0: 115 113 157 121 135 120 132 149 125 147 133 116 151 114 131 101 132 103 115 166 139 135 140 132 103 99 131 136 143 125 124 139
1: 123 122 113 141 166 119 116 143 126 109 130 121 147 155 133 162 126 146 85 142 149 90 124 112 151 121 120 109 129 132 97 138
2: 119 75 109 156 152 126 106 121 137 111 143 143 131 147 92 127 116 153 101 148 117 76 182 140 146 129 130 119 91 140 132 142
3: 138 125 129 106 109 124 151 114 121 121 97 106 112 104 146 122 107 122 122 141 127 151 120 105 128 134 152 126 159 109 129 119
4: 121 119 136 121 140 116 137 88 158 81 134 96 109 162 121 106 137 131 137 138 144 100 162 136 141 115 144 115 122 136 132 182
5: 115 112 98 171 154 107 135 120 137 99 118 99 115 147 87 126 127 118 115 145 117 92 140 107 157 116 141 99 136 143 90 153
6: 126 131 134 110 93 135 136 165 137 137 100 135 124 135 127 125 150 103 105 134 131 94 128 147 115 125 123 150 147 108 151 135
7: 100 121 102 155 149 94 113 126 185 63 129 97 153 118 132 139 122 160 115 151 146 115 121 114 141 111 104 102 116 139 121 140
8: 184 145 135 111 79 102 152 170 122 163 75 144 134 109 177 156 133 91 152 167 153 149 95 118 96 144 141 117 145 154 110 88
9: 86 137 135 172 162 179 116 69 95 45 180 120 153 189 119 93 150 146 81 103 79 90 185 115 156 110 151 99 129 131 140 151
10: 141 125 144 107 75 140 143 157 123 145 112 118 105 121 178 123 105 120 132 118 99 156 120 152 94 146 137 143 132 166 120 83
11: 124 116 127 144 126 116 114 110 159 93 139 145 120 132 114 141 102 144 109 114 139 88 144 108 156 139 113 66 115 122 92 165
12: 132 127 122 148 126 117 114 116 130 116 127 114 126 130 108 130 142 142 77 114 127 143 105 143 156 138 134 128 98 112 134 166
13: 147 132 97 84 113 95 149 152 137 160 83 144 112 89 138 145 113 92 140 157 113 151 87 113 126 127 144 152 149 123 130 101
14: 142 149 140 79 90 133 136 162 126 160 104 112 118 90 178 118 132 102 181 157 136 169 137 136 118 102 130 140 127 136 108 79
15: 170 143 94 96 112 106 110 162 150 154 63 112 104 105 135 147 107 87 153 174 158 174 103 125 94 107 142 175 167 147 127 71
16: 133 134 171 103 100 144 100 167 123 140 94 150 125 129 154 153 132 113 153 124 111 169 128 145 101 141 124 136 162 94 145 94
17: 88 107 120 157 191 138 115 88 120 89 131 129 131 164 83 128 129 149 86 112 114 66 157 140 174 154 137 114 100 124 120 146
18: 123 126 158 122 100 163 130 128 158 155 126 165 144 142 150 113 140 134 142 83 102 131 112 144 130 120 109 155 94 127 127 123
19: 147 138 108 80 111 117 117 161 159 145 114 118 132 110 147 150 119 106 168 168 178 153 93 144 116 105 128 171 175 149 109 103
20: 120 110 132 139 125 126 120 140 111 148 155 120 130 123 123 102 101 126 150 154 124 126 129 163 134 99 118 101 128 101 134 124
21: 74 103 106 169 161 144 114 66 95 98 174 155 150 150 63 103 130 168 91 119 108 78 188 152 159 136 130 95 74 102 123 196
22: 71 110 141 189 170 148 151 90 101 94 182 162 114 193 53 115 140 192 93 68 127 58 149 105 152 113 132 86 49 102 163 152
23: 111 132 120 160 136 130 132 100 124 99 147 98 103 162 90 141 137 147 85 143 121 97 151 126 147 129 141 128 120 130 124 194
24: 144 136 119 132 109 146 137 162 168 138 127 153 131 108 113 148 107 106 109 138 145 91 149 143 127 126 158 110 146 158 131 120
25: 170 118 104 118 120 90 130 180 154 154 99 119 129 93 140 156 125 105 175 176 155 148 92 104 125 108 146 183 181 113 105 96
26: 66 136 115 173 129 113 120 77 115 65 173 140 145 146 88 130 136 142 68 97 121 57 185 141 182 117 135 78 98 119 97 187
27: 79 111 111 179 180 111 137 73 102 73 147 138 111 155 88 127 108 179 75 156 125 79 173 137 190 90 126 87 85 129 119 143
28: 147 135 126 65 78 115 143 170 125 159 94 112 138 85 158 121 96 75 141 131 117 150 105 105 104 142 135 157 139 145 155 93
29: 135 132 142 122 136 151 126 157 111 128 129 124 132 128 125 121 132 149 102 120 105 133 125 149 116 116 126 113 113 118 135 145
30: 58 100 137 169 158 124 140 87 121 105 166 122 98 162 100 128 152 148 79 82 63 84 170 131 148 155 160 68 99 117 157 131
31: 135 105 122 151 130 120 134 101 119 95 128 139 134 101 133 137 126 110 77 120 134 91 122 151 137 91 114 108 94 125 116 141
32: 170 152 113 80 100 122 99 155 144 149 108 120 120 123 134 119 125 92 146 134 134 157 122 88 136 117 132 125 144 120 146 125
33: 102 102 116 142 168 151 106 92 119 119 160 124 110 163 103 166 132 148 95 113 115 110 159 131 169 125 137 111 131 108 134 141
34: 113 139 131 137 137 133 123 114 102 121 161 140 140 145 118 129 121 140 100 148 146 114 128 105 110 148 123 115 120 122 135 134
35: 127 115 155 147 154 124 142 107 133 134 116 119 141 150 91 125 89 159 137 133 112 117 148 142 117 111 133 120 120 123 145 152
36: 94 110 136 176 173 140 138 91 105 104 142 118 134 158 85 111 129 133 130 108 105 105 163 108 164 106 111 119 95 126 110 190
37: 171 129 100 94 94 125 134 169 186 145 74 95 119 100 163 133 118 80 157 127 160 167 107 140 93 125 153 176 187 129 131 77
38: 117 128 136 71 140 125 125 108 116 138 129 141 119 108 147 134 111 133 171 124 133 133 126 109 117 160 123 140 123 129 126 124
39: 137 100 126 95 119 161 128 142 121 182 125 127 127 108 139 116 136 123 141 98 129 150 111 112 103 132 128 125 110 127 129 133
40: 130 139 100 123 112 99 119 135 148 132 130 126 123 136 131 147 114 126 124 145 119 131 106 120 133 127 139 134 138 142 138 113
41: 115 109 129 139 152 132 117 106 138 107 139 123 140 150 103 162 126 115 131 155 148 106 127 119 175 123 135 116 121 97 139 151
42: 151 109 109 107 148 121 125 181 141 118 88 152 147 102 82 155 123 123 156 119 137 131 112 127 127 135 97 159 171 131 125 120
43: 86 104 125 182 191 140 135 79 134 108 151 106 150 153 95 117 129 167 76 131 118 70 163 126 131 155 128 103 85 116 124 160
44: 148 112 118 126 108 113 131 159 141 167 117 121 128 149 167 117 79 130 140 114 106 140 155 153 114 123 154 137 125 145 118 117
45: 106 135 147 130 124 125 116 122 116 131 154 158 167 140 110 113 134 100 138 93 103 153 144 105 130 117 110 138 119 144 154 125
46: 107 127 124 177 195 142 130 110 88 103 150 120 138 141 81 115 137 143 84 125 112 88 126 117 158 119 124 116 83 104 130 181
47: 141 160 125 74 88 158 137 156 113 151 145 118 122 121 145 127 106 127 158 126 125 134 120 136 101 161 129 129 137 140 137 116
48: 173 168 109 80 106 127 120 171 159 167 97 94 123 97 166 128 125 117 151 167 149 163 75 100 97 98 141 178 188 143 85 91
49: 130 142 111 119 134 134 129 177 162 144 93 105 127 125 142 99 125 105 133 168 143 122 127 99 126 111 128 141 147 120 97 128
50: 153 144 128 104 114 147 131 120 90 131 105 107 110 107 122 149 139 97 188 134 133 157 96 122 71 130 138 143 164 150 147 99
51: 125 119 123 141 129 126 122 128 117 133 137 147 131 130 122 115 142 97 98 128 119 93 128 115 152 132 117 131 96 135 132 155
52: 156 128 143 93 108 138 150 146 136 188 115 136 125 117 149 115 144 107 153 140 133 148 82 129 77 130 132 136 159 149 94 105
53: 74 97 132 157 163 122 137 85 112 92 153 125 125 150 108 117 103 170 99 102 131 95 162 127 178 159 114 85 52 97 131 157
54: 121 154 139 92 117 142 131 155 121 176 120 81 93 113 146 153 116 103 168 137 108 154 112 142 102 129 156 153 145 162 153 110
55: 161 137 121 82 77 117 151 147 176 192 99 99 102 103 165 138 89 84 186 146 102 187 136 101 87 123 131 169 164 157 122 85
56: 175 136 112 102 100 95 133 177 136 141 83 82 128 121 152 142 125 108 164 168 143 134 108 118 116 122 127 151 135 145 117 96
57: 146 143 145 98 85 109 130 134 119 151 115 121 108 102 183 122 111 62 181 156 126 161 100 125 100 130 136 158 188 149 137 99
58: 161 175 115 59 68 129 155 172 117 169 95 110 119 92 195 155 107 93 196 148 146 161 66 120 50 120 146 169 149 156 116 67
59: 176 166 110 73 40 104 137 197 153 191 78 111 109 61 205 118 142 87 155 144 139 200 83 108 89 99 142 144 185 142 166 86
60: 122 132 137 124 135 143 115 115 116 108 143 167 124 160 116 115 146 146 110 137 139 118 171 162 131 108 143 114 105 102 106 147
61: 109 136 149 136 141 129 132 113 111 109 151 151 143 138 115 102 118 144 125 117 133 110 115 152 129 120 130 121 134 129 122 151
62: 100 120 166 138 151 138 117 103 145 122 150 132 118 174 97 138 104 172 120 158 114 127 149 134 177 133 127 101 93 135 136 156
63: 129 126 126 100 139 127 125 148 110 145 170 143 160 131 98 121 97 149 145 146 143 130 127 143 139 126 137 90 94 123 140 152
64: 157 150 140 80 97 120 149 175 130 161 102 132 137 118 158 135 119 127 144 134 129 168 114 143 106 113 162 146 143 119 120 79
65: 162 136 124 75 94 118 137 152 125 158 105 123 116 100 166 123 123 123 162 120 155 173 128 121 103 135 138 153 185 124 143 86

114 132 128 146 109 114 131 97 95 111 135 119 149 135 113 96 134 153 111 101 118 87 137 105 177 120 136 93 129 115 122 135 -> 61 51
144 117 132 120 150 121 127 130 158 128 140 136 116 110 97 123 126 119 145 134 134 154 95 105 113 135 135 124 154 119 124 93 -> 40 3
131 110 118 151 121 128 115 169 159 134 129 137 146 91 137 127 148 128 141 96 127 141 112 168 114 126 108 131 134 129 129 139 -> 29 39
110 129 142 179 146 127 119 117 144 114 96 146 137 116 98 121 121 148 123 134 129 120 161 150 137 94 114 122 119 106 119 161 -> 35 61
133 116 120 105 117 124 96 127 103 132 92 155 139 86 125 141 141 116 175 128 112 110 151 112 109 157 116 120 112 125 119 118 -> 38 39
131 131 139 98 136 128 115 119 117 166 97 132 137 112 139 135 138 142 160 139 131 131 149 140 101 159 107 133 125 121 143 139 -> 38 39
123 125 136 118 92 111 147 117 123 139 128 126 119 127 118 136 98 143 128 136 116 113 110 102 157 138 127 127 124 151 140 123 -> 40 3
124 131 104 125 126 129 133 91 127 125 123 133 125 164 123 122 139 157 111 127 135 131 129 127 168 109 114 115 114 129 142 159 -> 12 61
125 117 137 113 108 154 120 78 142 122 161 115 119 151 117 140 115 140 114 95 128 108 126 125 137 140 134 110 81 117 124 112 -> 34 33
112 104 134 166 131 100 126 130 131 102 111 111 117 138 93 116 138 169 124 130 145 94 129 112 144 113 136 120 103 111 118 145 -> 5 12
123 116 162 151 124 125 135 52 113 113 154 122 117 147 102 109 141 163 126 124 93 110 143 111 157 131 134 102 96 122 142 145 -> 62 36
92 100 166 164 135 155 143 105 110 145 180 101 128 156 94 112 128 168 122 84 103 88 135 127 155 164 104 80 88 105 158 167 -> 53 30
76 101 131 149 166 174 118 96 67 111 191 158 154 137 103 98 130 181 126 88 97 75 158 125 129 120 119 77 60 121 120 145 -> 21 53
148 113 87 117 101 119 144 156 130 134 140 122 117 133 132 136 117 127 158 171 154 141 122 111 108 128 138 136 159 116 136 108 -> 40 3
164 125 148 91 95 106 145 159 130 122 133 131 81 129 184 126 120 117 157 134 110 156 110 151 96 127 145 163 138 126 155 98 -> 10 64
109 117 139 106 113 154 151 125 118 151 137 140 113 110 166 124 140 150 138 114 111 151 138 81 155 111 131 120 112 140 158 120 -> 39 38
115 138 109 116 118 124 149 114 135 115 141 103 111 146 150 106 114 130 112 149 134 165 123 117 118 133 153 140 111 107 100 120 -> 3 40
81 105 127 161 149 146 127 52 97 123 156 130 159 116 111 131 136 164 72 106 88 88 190 170 168 154 94 72 98 95 108 163 -> 21 53
68 95 141 170 172 135 111 112 82 79 193 137 113 163 101 97 115 182 108 71 121 78 160 137 155 131 101 88 61 101 127 175 -> 53 22
138 128 117 106 120 138 121 113 122 134 148 130 118 124 155 146 124 127 131 103 135 155 140 131 149 131 145 154 125 107 110 120 -> 38 40
146 123 133 104 123 109 139 177 145 133 121 123 142 111 141 122 140 102 162 120 142 146 115 139 76 125 136 141 166 137 83 126 -> 52 19
142 141 126 110 99 139 130 165 144 153 116 164 113 116 128 116 137 102 159 117 137 148 97 135 84 123 120 164 139 127 134 93 -> 52 64
75 117 119 165 156 160 110 91 107 95 168 139 150 152 69 94 141 206 66 76 97 99 156 126 171 128 135 95 79 110 143 175 -> 21 22
75 110 124 161 136 139 109 81 118 112 174 111 139 140 147 121 140 187 107 87 130 115 152 146 140 161 97 84 105 110 144 154 -> 53 43
76 142 148 142 130 149 135 106 150 125 154 130 121 163 112 122 143 197 135 100 96 108 154 105 121 166 144 80 100 131 146 174 -> 62 30
109 96 127 135 157 137 127 103 109 115 111 101 132 163 126 151 164 140 93 106 115 94 147 134 124 104 97 111 117 129 96 126 -> 1 33
110 138 109 171 184 185 137 93 114 128 156 155 121 149 104 91 155 172 126 110 114 100 141 131 152 136 135 104 93 97 141 155 -> 46 36
128 130 130 72 70 134 122 139 141 188 84 146 110 112 163 123 111 86 157 133 148 175 53 121 77 122 133 174 151 122 106 90 -> 52 57
117 137 136 116 136 166 130 96 105 116 126 132 118 151 149 119 124 124 100 109 117 142 121 134 150 132 136 120 87 128 150 113 -> 29 51
106 111 130 156 165 139 139 124 134 118 134 109 132 160 114 110 116 146 72 167 125 97 141 114 168 119 120 109 111 117 111 139 -> 1 5
123 119 142 163 148 139 111 92 137 120 154 157 153 130 115 106 144 135 142 110 117 109 145 117 141 103 124 122 127 115 96 147 -> 61 60
166 135 131 121 128 160 129 170 172 129 96 142 107 103 146 165 151 83 146 129 165 119 95 126 114 114 121 171 154 123 108 98 -> 19 25
123 123 122 124 123 177 106 111 129 136 142 114 105 137 152 140 129 148 127 117 128 139 151 143 120 125 140 112 100 97 145 122 -> 29 60
120 144 165 137 166 149 135 142 118 88 132 162 143 150 110 129 146 125 110 137 117 95 122 135 164 133 114 104 114 104 129 138 -> 61 51
180 152 88 117 108 85 169 203 142 170 96 136 135 102 108 195 147 47 166 171 173 154 108 129 96 111 136 187 198 126 109 100 -> 25 15
140 110 106 148 139 109 99 152 120 105 121 126 109 112 125 137 127 132 146 151 164 135 113 138 136 87 80 123 140 113 114 147 -> 20 40
122 123 115 128 121 119 107 107 135 99 158 141 138 157 84 167 127 138 97 159 115 114 136 118 175 118 144 107 124 125 129 139 -> 41 33
120 117 133 108 129 130 129 156 122 119 139 113 109 129 135 106 129 122 102 129 84 116 107 114 95 143 148 140 89 136 121 110 -> 29 40
121 120 127 89 85 142 126 135 121 139 135 141 127 131 167 114 119 137 176 127 131 131 112 133 96 145 164 135 154 122 127 115 -> 47 38
127 120 126 131 141 118 128 136 169 131 140 80 153 104 130 131 119 125 157 144 130 117 124 122 129 125 138 112 116 130 137 121 -> 40 20
137 163 126 94 99 123 138 136 130 171 122 100 124 119 142 138 110 115 136 114 145 158 139 102 123 138 140 136 134 170 120 115 -> 47 54
152 114 123 120 135 102 104 121 141 140 135 140 112 120 123 142 132 131 128 130 144 128 112 125 136 113 124 142 164 88 130 154 -> 40 41
196 135 69 91 78 110 145 190 137 130 81 102 109 106 177 173 115 90 158 148 151 142 94 123 93 118 147 157 159 143 112 106 -> 56 37
150 146 139 115 92 129 106 174 125 162 133 112 130 118 138 120 91 111 149 155 130 186 132 127 72 107 104 141 190 126 133 96 -> 65 16
108 128 146 116 130 110 129 117 96 154 139 111 142 158 135 138 119 126 131 130 97 106 144 114 125 123 125 118 111 116 130 116 -> 34 29
142 135 143 124 117 147 133 153 93 148 130 119 108 115 118 101 129 109 162 92 125 135 107 136 92 142 176 113 124 150 118 129 -> 39 47
152 136 128 139 87 78 150 128 132 126 112 141 128 115 149 115 132 115 99 132 142 102 131 138 116 130 137 129 104 160 117 114 -> 40 51
120 159 138 147 141 119 115 129 155 140 106 138 138 115 127 126 105 92 136 144 129 159 115 125 153 148 132 147 129 147 125 131 -> 40 49
133 132 135 135 118 129 129 136 109 123 159 124 103 148 140 145 151 141 121 78 81 127 123 150 134 142 124 116 137 105 146 146 -> 29 12
134 145 139 145 159 135 133 152 126 102 114 146 147 142 134 113 144 144 123 132 100 142 110 125 123 141 120 124 122 140 161 143 -> 29 61
130 143 128 111 119 148 121 155 148 179 102 118 140 85 117 159 132 101 164 145 170 143 121 118 111 102 119 185 142 122 133 110 -> 19 25
149 111 109 120 105 110 106 148 147 151 122 147 128 122 148 123 125 112 131 145 128 142 97 153 124 116 105 149 150 150 106 105 -> 40 19
118 124 96 144 140 162 109 181 124 113 113 140 115 90 173 86 118 102 105 141 124 141 115 162 101 139 118 137 125 138 139 100 -> 29 10
137 123 109 110 137 144 102 155 164 109 141 137 163 122 134 147 139 128 108 112 128 127 123 156 125 122 114 119 134 102 117 127 -> 29 40
93 144 145 152 154 127 154 76 140 94 165 135 112 159 103 127 130 156 110 99 101 124 135 133 170 120 141 89 83 142 135 167 -> 62 36
121 126 145 119 134 140 137 117 133 112 125 136 144 109 100 108 99 131 107 131 164 114 114 145 143 117 119 139 149 125 98 145 -> 61 0
130 149 144 113 108 129 140 140 99 164 98 94 128 128 159 111 118 126 160 143 130 150 88 123 102 132 141 143 133 130 156 111 -> 54 47
181 187 122 45 63 123 123 172 154 162 74 136 95 88 185 136 138 77 187 132 170 193 79 110 51 122 112 170 184 162 97 79 -> 58 59
154 119 133 114 125 100 139 136 161 111 85 154 152 86 106 162 115 116 141 165 146 113 99 129 123 120 87 180 186 132 126 155 -> 42 19
80 136 157 122 137 167 148 93 97 131 135 112 142 158 137 90 112 133 150 100 110 141 146 168 143 171 114 125 87 118 146 148 -> 61 29
132 90 138 108 145 126 142 92 79 148 139 103 122 147 116 106 95 132 146 122 102 153 111 157 129 154 142 111 89 96 134 115 -> 20 35
94 132 100 122 122 140 149 109 134 127 126 112 150 116 135 130 130 163 145 113 112 114 131 139 123 120 133 91 137 153 108 138 -> 61 29
96 143 139 152 154 128 107 95 140 94 173 146 112 161 89 146 120 183 99 136 121 95 130 121 168 111 110 90 90 117 127 159 -> 62 33
144 146 146 92 80 112 120 188 142 153 102 106 123 76 166 144 130 110 131 128 132 146 92 125 103 106 97 160 159 148 135 115 -> 28 56
153 121 110 131 109 104 141 134 152 118 105 115 137 112 116 115 101 135 113 154 147 120 129 144 125 98 112 150 131 120 136 141 -> 40 0
113 109 121 105 157 150 124 135 137 130 121 119 123 129 97 132 130 110 94 104 106 104 102 136 174 132 116 137 107 113 138 138 -> 51 12
169 129 93 106 96 112 143 168 159 138 100 171 130 98 133 157 131 52 123 136 156 145 81 125 100 107 109 164 149 140 108 112 -> 13 19
178 166 124 67 112 144 90 171 119 153 101 141 144 92 179 125 123 124 162 133 144 145 109 131 93 146 117 174 149 149 128 81 -> 65 64
156 126 153 131 104 107 118 150 128 137 95 121 128 136 131 128 110 132 139 128 128 170 81 134 138 97 132 162 142 151 129 128 -> 40 64
134 151 115 166 147 99 119 134 143 84 155 130 113 156 105 156 119 141 105 121 139 78 134 137 123 109 113 133 105 123 117 194 -> 23 1
134 101 154 144 143 137 126 112 146 156 127 152 133 153 160 91 143 147 109 91 91 127 140 137 141 148 99 119 99 120 149 141 -> 18 29
100 127 141 117 129 123 140 87 126 116 143 104 141 127 120 117 109 137 125 125 131 140 114 138 158 131 175 154 109 143 119 120 -> 61 40
143 97 151 100 93 130 125 134 139 147 128 146 128 130 131 144 148 95 149 117 126 156 120 127 124 152 113 175 164 133 129 113 -> 16 52
93 130 118 159 135 148 95 103 118 91 161 138 151 157 107 116 164 166 96 100 128 101 142 146 156 123 139 125 85 93 102 151 -> 60 17
134 150 145 146 98 111 119 128 145 120 114 149 168 99 119 142 106 117 135 142 153 126 108 150 122 132 110 143 132 137 129 122 -> 40 61
142 135 102 118 120 100 147 151 141 105 95 139 147 124 120 140 150 114 149 142 134 121 108 109 118 110 78 149 125 117 120 139 -> 42 40
118 136 181 148 149 131 119 147 142 157 90 97 149 131 115 107 135 97 123 122 115 124 138 122 149 127 129 124 109 104 102 124 -> 0 29
174 107 107 99 83 100 130 163 149 156 103 126 119 101 172 142 110 94 153 138 143 172 136 133 100 121 116 157 168 144 135 100 -> 65 37
134 138 161 109 127 132 139 139 151 180 156 112 124 113 142 116 143 140 143 143 126 152 110 113 90 139 146 101 121 141 163 112 -> 39 47
111 115 125 147 154 120 118 134 102 138 116 146 123 128 125 117 137 105 128 99 135 98 134 147 169 114 111 112 115 133 117 145 -> 51 61
96 144 136 140 155 131 112 138 93 111 137 138 78 146 145 148 142 131 145 141 122 127 140 109 126 120 125 161 147 126 140 132 -> 34 40
161 148 108 72 122 116 133 201 132 176 90 141 106 58 154 140 126 98 187 127 152 171 74 138 82 161 126 165 175 133 150 87 -> 65 13
163 130 109 77 81 113 128 180 143 169 86 128 136 75 169 142 128 95 148 131 162 150 112 126 101 126 103 158 172 117 125 95 -> 65 37
112 125 152 137 99 145 112 118 101 136 138 141 119 138 128 140 140 91 115 97 107 149 159 143 120 151 102 120 129 104 128 116 -> 45 29
163 163 124 101 88 142 85 169 132 174 102 126 135 131 156 94 134 113 147 142 86 147 117 123 103 138 142 128 149 126 156 108 -> 32 47
128 112 132 178 148 126 125 95 144 123 134 155 110 133 125 137 111 144 104 134 153 127 107 123 128 140 133 121 140 81 135 100 -> 34 41
124 142 105 139 151 96 97 142 124 124 117 139 128 128 114 155 137 169 127 150 110 94 157 134 128 114 82 130 141 119 104 148 -> 1 40
106 110 115 153 135 127 100 84 134 77 133 117 143 139 83 99 145 167 92 109 134 102 151 151 175 145 101 112 117 102 125 165 -> 17 12
149 119 132 99 126 131 150 166 144 155 127 130 154 122 152 119 141 101 114 103 127 146 124 123 105 130 160 150 143 136 127 88 -> 64 39
163 122 111 104 109 107 107 163 169 156 102 139 160 90 147 148 128 88 153 173 134 159 131 112 133 89 134 177 168 123 108 93 -> 25 19
90 94 139 194 179 115 108 95 136 96 145 156 115 153 111 128 135 124 107 128 123 71 139 151 165 152 126 51 98 122 124 144 -> 17 53
136 156 132 97 84 102 133 132 154 137 94 133 104 111 145 160 130 101 137 145 133 166 97 144 103 133 127 153 139 139 106 119 -> 13 40
130 100 109 150 178 164 130 123 117 92 113 146 136 131 101 134 152 132 122 117 131 129 162 136 141 141 123 110 156 130 140 141 -> 33 41
154 145 110 107 108 157 152 159 139 154 68 125 120 116 123 160 155 106 194 162 128 176 85 113 109 134 126 160 169 134 143 118 -> 50 13
102 101 135 150 133 123 118 121 112 107 125 139 139 149 141 109 125 123 129 132 124 85 146 147 120 109 123 107 140 126 122 142 -> 61 20
157 107 103 135 139 103 124 138 144 139 93 125 122 117 150 123 138 110 118 138 129 145 112 113 147 158 137 157 141 134 117 126 -> 40 3
109 108 151 140 144 152 103 105 88 91 151 141 149 174 102 92 138 152 93 126 104 100 181 159 123 134 125 85 122 96 151 146 -> 60 61
113 132 116 147 149 116 120 113 132 88 164 129 133 140 82 135 142 148 80 137 127 104 136 137 159 95 130 132 112 108 147 159 -> 23 12
147 126 126 127 111 85 147 114 148 148 105 128 145 147 128 160 131 113 128 164 138 129 113 161 147 120 123 148 154 120 142 109 -> 40 6
109 103 123 142 141 124 118 127 99 123 116 117 107 111 121 124 133 154 125 143 104 115 155 143 146 117 117 112 119 139 141 145 -> 29 20
152 129 97 134 103 113 157 118 149 131 142 110 116 147 103 139 114 106 109 131 139 112 135 123 140 112 125 161 139 126 117 132 -> 40 51
185 126 128 95 92 101 142 156 131 151 101 140 108 94 142 128 147 127 169 103 111 175 102 135 97 154 132 143 138 121 143 117 -> 65 64
124 152 131 153 148 125 138 152 115 120 138 129 141 133 98 152 153 144 149 148 131 97 115 107 153 107 123 101 124 135 109 144 -> 1 41
99 104 160 142 149 165 141 102 101 110 156 140 148 179 130 125 126 145 96 128 136 125 167 138 138 127 130 109 104 111 133 154 -> 60 34
147 133 128 96 63 126 124 146 144 144 100 149 131 91 158 116 108 100 141 151 147 148 129 118 113 140 105 135 193 120 136 124 -> 65 57
165 135 113 90 108 133 134 148 138 161 101 137 99 109 141 147 113 116 148 132 124 153 94 111 113 117 130 163 143 147 143 95 -> 13 65
161 152 115 104 96 104 119 191 154 150 107 147 115 88 125 107 128 111 172 169 149 173 85 142 95 108 114 192 167 151 77 123 -> 19 48
126 99 148 155 140 155 144 108 117 113 164 131 118 134 157 116 116 149 121 162 116 130 133 150 152 152 136 83 94 157 143 139 -> 62 34
172 154 115 106 99 103 148 146 139 133 91 121 103 135 119 161 143 110 151 159 141 145 97 116 88 128 137 136 161 166 136 109 -> 56 50
132 76 150 96 93 144 146 153 142 126 120 115 144 118 121 109 134 103 170 111 127 132 135 119 120 108 101 116 129 119 149 125 -> 39 0
107 97 129 148 133 110 115 109 130 129 132 128 124 147 147 137 98 122 147 136 161 79 125 97 150 103 133 129 116 110 115 123 -> 41 1
139 137 159 149 145 145 125 96 165 119 134 135 93 145 117 176 126 112 113 120 134 92 127 113 139 137 106 141 119 119 115 150 -> 41 51
140 145 115 97 112 84 138 141 146 141 98 91 100 108 170 119 118 108 148 157 143 117 97 125 124 86 143 141 145 133 130 91 -> 56 13
141 123 124 144 122 118 98 105 122 129 108 125 133 109 119 133 128 132 113 148 90 102 143 140 173 104 155 118 122 136 114 140 -> 51 31
141 143 118 76 58 114 145 157 142 183 93 135 124 96 167 110 133 109 192 146 145 176 112 117 93 132 158 185 173 158 145 84 -> 65 57
112 104 119 155 173 116 134 105 132 99 134 142 130 131 112 114 107 141 117 123 123 97 160 126 145 131 119 155 96 148 130 149 -> 2 51
130 124 134 146 161 130 132 111 106 95 173 136 161 153 113 121 138 121 138 124 91 90 135 131 153 128 110 91 126 112 137 133 -> 61 41
135 134 118 129 130 104 130 136 129 101 126 132 103 106 120 159 136 114 138 120 152 117 107 131 133 103 122 156 144 120 103 145 -> 40 42
114 138 132 123 120 160 140 145 122 140 147 103 131 120 135 121 154 111 131 138 122 140 141 119 107 157 131 95 109 127 167 124 -> 29 34
113 151 89 132 126 89 137 121 143 119 142 127 119 121 165 131 121 125 128 159 154 136 142 120 113 122 106 127 105 139 117 131 -> 40 34
145 131 121 130 130 103 148 137 140 109 132 113 147 112 133 144 121 127 131 150 159 151 105 141 106 145 119 130 164 137 150 120 -> 40 3
159 131 106 100 109 141 157 140 101 158 104 113 131 150 148 144 121 119 159 141 108 159 132 121 83 146 148 163 139 125 118 67 -> 64 10
88 100 133 159 133 122 142 101 128 114 139 110 135 176 94 111 126 200 79 150 119 130 163 118 161 127 146 104 74 141 116 154 -> 62 23
172 123 129 116 94 114 132 153 135 134 64 124 99 114 114 153 108 108 126 170 152 115 79 156 106 101 129 151 156 138 112 138 -> 56 19
106 127 126 151 157 143 147 79 140 107 153 135 172 166 106 117 152 190 84 131 112 96 148 129 145 122 151 102 101 139 141 169 -> 43 23
123 114 126 146 170 179 155 110 68 106 140 143 137 146 104 100 133 151 112 99 100 107 144 117 124 148 148 97 95 125 133 175 -> 46 36
91 127 142 140 127 158 123 96 115 112 165 113 136 144 137 77 106 155 151 104 94 100 125 120 149 145 121 127 109 86 178 156 -> 61 34
143 143 134 109 122 107 162 164 155 131 141 124 91 127 134 136 128 118 120 135 132 131 121 157 135 135 116 160 118 142 147 106 -> 40 6
132 124 117 83 100 118 117 169 112 169 105 95 126 122 161 124 115 96 192 127 127 196 96 109 110 115 120 143 136 173 122 98 -> 14 54
114 120 136 113 103 136 130 128 127 120 181 107 107 122 131 147 105 169 169 133 116 139 149 152 126 116 151 125 123 138 105 135 -> 20 63
160 162 130 125 110 110 114 151 150 164 107 144 131 108 142 127 152 98 158 109 149 162 135 143 92 147 125 143 170 149 131 82 -> 65 52
156 96 123 104 136 107 94 125 133 132 110 142 136 127 113 153 156 99 142 157 154 143 138 139 112 129 73 178 161 134 128 128 -> 42 19
120 123 165 169 136 147 142 96 98 153 127 132 119 165 120 101 167 159 120 84 133 131 146 138 134 146 130 113 126 121 143 133 -> 61 29
144 138 121 132 87 106 110 136 114 163 130 121 128 121 159 125 124 129 153 102 113 141 133 128 123 79 126 169 131 145 121 89 -> 44 40
106 132 136 113 109 155 119 115 131 122 128 126 118 157 135 134 126 158 134 127 92 142 126 134 139 159 137 87 126 126 151 135 -> 29 62
